In the data rows, zero lies at 7.5, halfway between 7 and 8.
In each game, the first row plays the second. By how much does the first row win? 15 means about a draw, 30 a big win and 0 a big loss. Wins can go round in a circle. Each row has two weighted sums of its numbers, A and B, taken from their middle values. A row wins by its A times the other's B, less its B times the other's A.
{11, 0, 5, 0, 15, 15, 11, 5, 4, 7, 9, 11, 0, 13, 0, 0}
{10, 7, 12, 9, 8, 9, 10, 5, 11, 9, 8, 10, 9, 8, 6, 5} -> 23
{6, 4, 8, 8, 3, 11, 6, 9, 5, 7, 4, 11, 11, 8, 8, 9}
{8, 9, 10, 12, 8, 7, 6, 13, 5, 6, 6, 5, 10, 5, 6, 9} -> 5
{9, 8, 6, 6, 8, 5, 8, 7, 12, 10, 7, 4, 9, 4, 7, 7}
{6, 7, 5, 8, 6, 12, 9, 7, 7, 8, 4, 10, 5, 7, 5, 7} -> 16
{7, 10, 9, 7, 7, 7, 8, 7, 9, 7, 6, 9, 8, 7, 5, 10}
{9, 11, 8, 7, 7, 3, 10, 7, 7, 7, 8, 8, 9, 7, 6, 6} -> 15
{9, 9, 6, 8, 7, 10, 9, 7, 4, 8, 8, 8, 7, 11, 8, 11}
{13, 10, 12, 15, 10, 2, 7, 15, 4, 10, 12, 4, 15, 7, 3, 4} -> 13
{9, 6, 7, 7, 5, 4, 8, 8, 8, 7, 7, 10, 9, 7, 4, 9}
{7, 11, 6, 7, 8, 7, 7, 5, 8, 6, 6, 9, 7, 6, 8, 9} -> 21
{8, 7, 6, 11, 9, 8, 8, 13, 5, 10, 7, 8, 10, 10, 5, 6}
{9, 10, 9, 7, 5, 5, 6, 9, 9, 7, 8, 9, 11, 7, 7, 8} -> 21
{9, 12, 12, 8, 7, 5, 11, 4, 11, 8, 7, 5, 8, 7, 8, 10}
{6, 7, 12, 5, 7, 4, 5, 9, 7, 6, 11, 9, 10, 5, 5, 7} -> 14
{0, 8, 15, 2, 4, 6, 2, 4, 1, 7, 15, 4, 9, 4, 3, 5}
{4, 9, 10, 6, 10, 4, 11, 6, 6, 6, 7, 5, 8, 9, 7, 10} -> 19
{8, 9, 7, 8, 5, 9, 8, 7, 6, 7, 7, 9, 5, 7, 7, 8}
{6, 9, 4, 10, 9, 8, 9, 9, 8, 9, 10, 10, 7, 4, 7, 9} -> 15
{10, 6, 6, 5, 8, 6, 5, 7, 11, 12, 8, 9, 12, 6, 5, 9}
{1, 4, 15, 1, 9, 3, 7, 7, 6, 3, 15, 0, 10, 15, 15, 12} -> 6
{4, 4, 9, 8, 9, 10, 6, 10, 10, 3, 0, 2, 8, 4, 6, 8}
{8, 5, 5, 8, 7, 8, 9, 9, 8, 7, 6, 9, 8, 7, 5, 7} -> 24
{3, 8, 8, 10, 7, 11, 6, 8, 9, 5, 1, 4, 6, 5, 9, 10}
{11, 9, 7, 9, 8, 7, 7, 9, 9, 8, 10, 8, 7, 10, 7, 9} -> 15
{7, 15, 3, 6, 0, 4, 11, 12, 0, 15, 4, 0, 0, 11, 12, 0}
{9, 7, 6, 6, 6, 5, 6, 7, 8, 6, 9, 8, 9, 7, 7, 10} -> 10
{12, 8, 9, 7, 8, 4, 9, 11, 12, 7, 8, 7, 9, 5, 6, 8}
{8, 8, 9, 8, 5, 9, 9, 6, 6, 8, 6, 8, 5, 7, 6, 7} -> 14
{6, 11, 5, 8, 3, 10, 11, 9, 4, 13, 3, 3, 0, 8, 8, 3}
{12, 0, 3, 0, 15, 13, 4, 5, 10, 13, 11, 10, 3, 10, 0, 0} -> 26
{3, 9, 13, 4, 5, 9, 9, 6, 3, 5, 10, 4, 5, 6, 5, 5}
{8, 8, 9, 6, 6, 9, 9, 7, 6, 7, 5, 8, 7, 6, 6, 8} -> 17
{7, 6, 4, 7, 7, 13, 10, 8, 6, 9, 5, 10, 5, 7, 4, 7}
{9, 8, 8, 6, 7, 8, 10, 9, 9, 7, 7, 8, 7, 8, 7, 8} -> 16
{6, 7, 7, 6, 5, 13, 8, 7, 7, 8, 5, 12, 6, 6, 4, 8}
{11, 9, 8, 10, 8, 7, 11, 13, 5, 7, 9, 6, 12, 10, 4, 6} -> 12
{10, 8, 7, 7, 7, 7, 8, 7, 8, 7, 8, 6, 5, 7, 8, 7}
{8, 11, 5, 5, 7, 2, 3, 5, 13, 14, 10, 3, 12, 7, 8, 8} -> 11
{10, 7, 10, 6, 5, 5, 8, 8, 9, 6, 9, 8, 8, 7, 7, 9}
{10, 10, 5, 13, 11, 12, 1, 1, 0, 5, 6, 5, 9, 8, 9, 7} -> 17
{10, 9, 8, 6, 8, 3, 7, 8, 8, 6, 7, 8, 10, 8, 5, 9}
{3, 5, 15, 5, 6, 7, 3, 8, 5, 6, 15, 5, 7, 8, 7, 6} -> 16
{7, 8, 8, 8, 6, 10, 10, 5, 7, 7, 7, 8, 4, 8, 7, 10}
{5, 11, 10, 7, 6, 4, 9, 8, 7, 3, 6, 10, 9, 7, 8, 6} -> 15
{10, 6, 7, 6, 4, 6, 10, 10, 8, 6, 8, 5, 7, 6, 8, 7}
{11, 12, 15, 13, 9, 10, 14, 2, 11, 8, 6, 10, 7, 5, 10, 2} -> 7
{6, 8, 12, 5, 7, 8, 4, 6, 7, 7, 10, 7, 7, 5, 5, 7}
{7, 8, 0, 2, 8, 6, 0, 4, 15, 15, 12, 3, 15, 8, 8, 1} -> 13
{11, 10, 8, 10, 7, 7, 10, 13, 7, 7, 9, 6, 9, 5, 5, 6}
{8, 6, 7, 6, 7, 3, 7, 7, 9, 9, 8, 7, 11, 7, 6, 6} -> 18
{10, 12, 5, 14, 9, 12, 0, 1, 0, 10, 9, 6, 8, 10, 11, 8}
{7, 7, 13, 10, 8, 15, 11, 6, 12, 8, 8, 9, 2, 12, 12, 8} -> 26
{8, 10, 8, 7, 5, 7, 8, 8, 6, 6, 8, 9, 7, 8, 6, 10}
{8, 7, 3, 4, 5, 9, 6, 7, 9, 13, 7, 7, 7, 6, 6, 6} -> 13
{0, 11, 7, 10, 12, 5, 7, 9, 8, 5, 15, 10, 3, 0, 12, 11}
{10, 5, 8, 9, 6, 9, 8, 9, 7, 9, 4, 10, 9, 6, 2, 5} -> 21
{6, 6, 4, 9, 7, 9, 8, 4, 7, 11, 7, 8, 4, 8, 7, 9}
{9, 8, 9, 6, 8, 6, 8, 8, 7, 10, 8, 10, 9, 8, 7, 9} -> 10
{6, 6, 5, 2, 6, 3, 2, 7, 15, 15, 11, 6, 14, 6, 6, 5}
{6, 11, 7, 6, 1, 5, 8, 12, 1, 14, 2, 0, 0, 9, 8, 2} -> 19
{4, 7, 8, 6, 10, 5, 12, 3, 6, 9, 9, 4, 12, 10, 7, 13}
{8, 5, 7, 12, 5, 7, 8, 4, 6, 9, 5, 10, 5, 9, 5, 6} -> 15
{5, 10, 7, 8, 6, 7, 8, 6, 6, 10, 3, 7, 3, 7, 8, 8}
{7, 10, 9, 9, 9, 6, 6, 10, 8, 5, 8, 7, 10, 13, 11, 12} -> 13
{9, 9, 8, 6, 7, 8, 8, 6, 8, 8, 8, 6, 7, 8, 7, 9}
{0, 8, 6, 6, 7, 6, 8, 11, 7, 5, 2, 15, 11, 9, 8, 0} -> 16
{6, 8, 7, 7, 5, 7, 8, 5, 8, 7, 7, 9, 6, 7, 6, 11}
{7, 8, 10, 7, 7, 8, 6, 11, 9, 2, 9, 5, 5, 14, 13, 14} -> 14
{9, 0, 8, 13, 6, 1, 7, 4, 10, 6, 6, 8, 4, 7, 6, 3}
{2, 12, 6, 9, 8, 9, 8, 8, 5, 6, 5, 12, 10, 12, 11, 4} -> 17
{8, 9, 9, 6, 7, 6, 8, 9, 8, 7, 6, 9, 8, 7, 6, 8}
{7, 10, 7, 7, 5, 7, 8, 7, 6, 8, 5, 9, 7, 8, 6, 9} -> 16
{9, 8, 8, 5, 6, 4, 8, 7, 9, 5, 8, 8, 8, 4, 9, 11}
{9, 5, 7, 7, 15, 9, 6, 8, 8, 2, 4, 2, 6, 7, 8, 9} -> 19
{8, 7, 8, 7, 6, 8, 9, 7, 9, 7, 4, 10, 6, 4, 6, 9}
{7, 5, 5, 6, 9, 6, 10, 8, 5, 11, 8, 6, 10, 13, 6, 11} -> 14
{8, 8, 7, 7, 4, 7, 5, 7, 8, 6, 7, 7, 7, 6, 8, 10}
{5, 9, 5, 9, 7, 9, 8, 6, 8, 9, 7, 11, 6, 6, 5, 8} -> 19
{13, 4, 15, 15, 9, 10, 13, 8, 9, 10, 8, 10, 9, 8, 6, 0}
{9, 1, 8, 2, 10, 15, 10, 8, 7, 9, 7, 11, 3, 9, 2, 3} -> 17
{9, 10, 6, 7, 7, 6, 7, 9, 5, 7, 9, 8, 6, 8, 7, 8}
{7, 5, 8, 8, 9, 4, 8, 9, 8, 6, 7, 10, 7, 5, 7, 7} -> 14
{9, 11, 15, 2, 15, 3, 0, 15, 15, 0, 15, 0, 3, 15, 15, 15}
{3, 7, 6, 10, 11, 5, 10, 10, 12, 7, 12, 12, 5, 0, 9, 7} -> 8
{8, 9, 12, 6, 9, 5, 3, 10, 9, 7, 8, 8, 7, 9, 8, 8}
{2, 7, 3, 11, 12, 8, 10, 13, 7, 11, 14, 13, 3, 3, 7, 7} -> 15
{9, 9, 9, 5, 8, 4, 9, 8, 8, 6, 7, 9, 9, 5, 7, 9}
{8, 4, 4, 8, 2, 13, 7, 7, 9, 12, 9, 9, 8, 9, 7, 6} -> 9
{6, 8, 13, 5, 5, 6, 5, 7, 8, 10, 11, 8, 9, 3, 3, 6}
{12, 3, 7, 4, 5, 6, 10, 10, 7, 2, 9, 11, 11, 7, 11, 3} -> 13
{6, 10, 9, 7, 6, 5, 8, 9, 6, 6, 10, 9, 8, 7, 8, 10}
{8, 7, 8, 5, 6, 10, 10, 7, 8, 8, 8, 8, 7, 7, 6, 9} -> 14
{7, 9, 9, 6, 7, 4, 7, 8, 6, 6, 6, 9, 10, 9, 8, 10}
{8, 11, 5, 10, 9, 5, 9, 7, 6, 8, 11, 7, 7, 7, 9, 8} -> 22
{5, 8, 4, 11, 8, 11, 9, 9, 7, 7, 11, 9, 4, 7, 9, 11}
{8, 1, 8, 0, 5, 3, 13, 7, 3, 0, 15, 6, 11, 0, 15, 0} -> 16
{7, 10, 8, 8, 6, 8, 9, 6, 7, 7, 5, 8, 6, 7, 8, 9}
{7, 9, 11, 7, 5, 9, 8, 6, 7, 7, 9, 7, 9, 6, 4, 8} -> 17
{8, 10, 9, 8, 8, 3, 8, 8, 8, 5, 8, 8, 9, 8, 8, 10}
{7, 7, 7, 7, 7, 7, 10, 9, 8, 3, 5, 9, 7, 6, 7, 11} -> 15
{7, 6, 7, 9, 5, 11, 8, 9, 5, 8, 7, 9, 5, 10, 4, 7}
{3, 11, 7, 8, 8, 9, 9, 6, 4, 6, 5, 10, 10, 13, 10, 6} -> 16
{8, 7, 9, 8, 6, 5, 7, 7, 8, 7, 7, 8, 9, 7, 8, 10}
{6, 7, 4, 8, 8, 11, 9, 7, 7, 8, 6, 8, 6, 7, 7, 8} -> 15
{7, 5, 4, 8, 10, 11, 5, 7, 11, 6, 3, 7, 6, 2, 4, 8}
{7, 4, 7, 8, 2, 12, 8, 8, 7, 8, 6, 11, 9, 6, 6, 11} -> 21
{7, 13, 15, 14, 9, 8, 13, 2, 12, 10, 7, 8, 12, 6, 11, 2}
{9, 8, 7, 9, 4, 8, 3, 6, 4, 9, 9, 6, 12, 6, 10, 10} -> 16
{7, 9, 4, 4, 8, 4, 2, 5, 15, 15, 9, 4, 13, 7, 7, 7}
{8, 8, 7, 8, 5, 9, 8, 7, 5, 11, 7, 10, 8, 10, 7, 9} -> 8
{6, 9, 6, 6, 5, 10, 10, 9, 6, 12, 4, 3, 2, 8, 7, 5}
{7, 8, 8, 6, 8, 7, 9, 7, 7, 9, 5, 5, 2, 8, 6, 8} -> 12
{7, 7, 6, 7, 6, 9, 9, 9, 7, 9, 8, 8, 6, 7, 7, 6}
{7, 9, 7, 8, 7, 8, 9, 3, 8, 5, 5, 8, 6, 8, 7, 7} -> 13
{8, 8, 9, 7, 6, 5, 9, 8, 4, 4, 6, 9, 9, 6, 7, 9}
{10, 7, 8, 7, 8, 8, 8, 7, 8, 8, 9, 6, 8, 7, 7, 9} -> 14
{8, 9, 3, 6, 7, 9, 9, 6, 8, 10, 7, 7, 7, 7, 5, 7}
{3, 10, 13, 5, 3, 8, 5, 5, 4, 6, 11, 8, 7, 3, 3, 4} -> 16
{5, 7, 5, 8, 10, 5, 7, 8, 11, 8, 12, 8, 7, 3, 9, 7}
{8, 10, 9, 7, 7, 7, 7, 7, 8, 7, 8, 8, 6, 8, 7, 8} -> 16
{7, 9, 4, 8, 6, 12, 11, 5, 8, 8, 7, 9, 5, 9, 5, 6}
{10, 10, 9, 7, 7, 6, 8, 8, 11, 8, 7, 8, 8, 6, 7, 9} -> 14
{4, 9, 10, 8, 7, 8, 8, 9, 6, 7, 10, 7, 6, 5, 6, 7}
{6, 7, 8, 7, 2, 9, 8, 6, 7, 7, 5, 10, 8, 4, 8, 11} -> 11
{8, 9, 8, 7, 6, 6, 7, 6, 7, 5, 7, 6, 8, 6, 8, 11}
{7, 7, 8, 11, 9, 4, 10, 11, 9, 6, 8, 9, 9, 3, 6, 8} -> 17
{8, 11, 9, 8, 7, 6, 10, 6, 10, 7, 9, 5, 8, 8, 8, 10}
{11, 4, 7, 2, 10, 11, 8, 8, 7, 7, 7, 9, 5, 7, 3, 6} -> 21
{6, 7, 7, 10, 9, 11, 7, 11, 7, 7, 3, 6, 10, 4, 4, 4}
{0, 12, 6, 7, 8, 6, 8, 8, 6, 1, 0, 15, 11, 9, 9, 0} -> 17
{12, 8, 5, 5, 6, 7, 10, 5, 7, 4, 9, 4, 10, 8, 13, 8}
{0, 4, 3, 13, 15, 8, 10, 10, 8, 4, 8, 6, 5, 0, 10, 13} -> 15
{0, 12, 15, 7, 7, 3, 8, 6, 6, 4, 9, 9, 14, 8, 8, 0}
{0, 0, 5, 15, 5, 3, 5, 0, 0, 12, 7, 8, 10, 14, 9, 12} -> 14
{7, 11, 7, 7, 5, 10, 8, 4, 7, 6, 7, 9, 7, 9, 8, 10}
{8, 6, 6, 7, 7, 8, 5, 8, 6, 7, 8, 8, 7, 8, 8, 8} -> 13
{8, 10, 7, 7, 8, 5, 9, 7, 9, 7, 7, 7, 7, 6, 8, 10}
{13, 6, 8, 15, 8, 3, 8, 15, 5, 8, 9, 5, 14, 8, 2, 4} -> 19
{5, 4, 8, 7, 8, 6, 12, 5, 6, 7, 4, 7, 9, 7, 6, 9}
{6, 9, 12, 4, 6, 3, 7, 7, 5, 5, 13, 4, 10, 4, 5, 7} -> 13
{14, 8, 12, 15, 11, 4, 13, 15, 8, 15, 11, 6, 15, 8, 3, 0}
{7, 10, 7, 9, 8, 6, 7, 6, 6, 9, 8, 7, 8, 11, 10, 9} -> 16
{8, 8, 7, 7, 6, 9, 7, 8, 8, 8, 5, 12, 7, 6, 4, 7}
{0, 8, 8, 8, 8, 9, 7, 7, 6, 5, 1, 14, 10, 12, 8, 0} -> 12
{7, 9, 7, 8, 6, 8, 8, 8, 6, 7, 6, 10, 8, 8, 5, 9}
{8, 10, 6, 6, 6, 8, 8, 8, 9, 9, 6, 8, 7, 6, 6, 9} -> 15
{9, 7, 8, 7, 6, 8, 8, 7, 8, 8, 8, 8, 6, 7, 5, 10}
{9, 7, 8, 6, 5, 8, 7, 7, 5, 8, 7, 10, 8, 9, 6, 8} -> 14
{9, 7, 4, 11, 11, 7, 7, 4, 4, 11, 9, 7, 9, 10, 6, 11}
{9, 5, 8, 5, 9, 7, 9, 8, 10, 6, 3, 7, 9, 3, 4, 8} -> 15
{1, 8, 5, 7, 10, 4, 8, 8, 7, 3, 4, 12, 11, 11, 10, 0}
{7, 9, 10, 7, 6, 8, 9, 8, 5, 6, 6, 9, 7, 7, 7, 8} -> 16
{8, 6, 11, 7, 6, 5, 8, 8, 6, 5, 6, 8, 8, 9, 8, 9}
{10, 12, 9, 6, 4, 3, 9, 6, 9, 3, 9, 7, 10, 7, 9, 8} -> 18
{14, 9, 7, 12, 9, 3, 9, 15, 6, 6, 9, 5, 14, 9, 5, 7}
{8, 8, 8, 6, 8, 10, 8, 8, 10, 7, 10, 9, 6, 9, 9, 10} -> 16
{9, 8, 5, 8, 6, 7, 7, 5, 9, 8, 6, 10, 6, 6, 7, 9}
{7, 5, 8, 7, 8, 6, 10, 6, 6, 8, 7, 6, 9, 9, 6, 12} -> 13
{6, 6, 10, 7, 10, 9, 6, 7, 12, 3, 1, 0, 10, 5, 6, 10}
{8, 6, 7, 9, 6, 8, 7, 8, 5, 8, 7, 8, 8, 9, 5, 7} -> 21
{7, 11, 6, 7, 6, 7, 7, 7, 8, 7, 6, 10, 8, 8, 8, 11}
{7, 10, 6, 5, 7, 5, 6, 4, 15, 15, 9, 7, 11, 4, 6, 6} -> 18
{7, 4, 6, 5, 5, 7, 11, 7, 7, 11, 6, 9, 10, 7, 4, 9}
{5, 4, 3, 10, 5, 15, 10, 7, 5, 12, 8, 12, 4, 8, 5, 8} -> 12
{10, 7, 6, 6, 9, 7, 8, 10, 8, 6, 10, 7, 8, 9, 6, 7}
{7, 3, 6, 10, 5, 10, 6, 5, 7, 10, 5, 10, 3, 9, 6, 6} -> 17
{9, 8, 7, 5, 7, 8, 5, 6, 7, 8, 8, 8, 8, 10, 7, 9}
{9, 7, 7, 6, 6, 9, 11, 7, 9, 7, 6, 8, 6, 4, 6, 8} -> 14
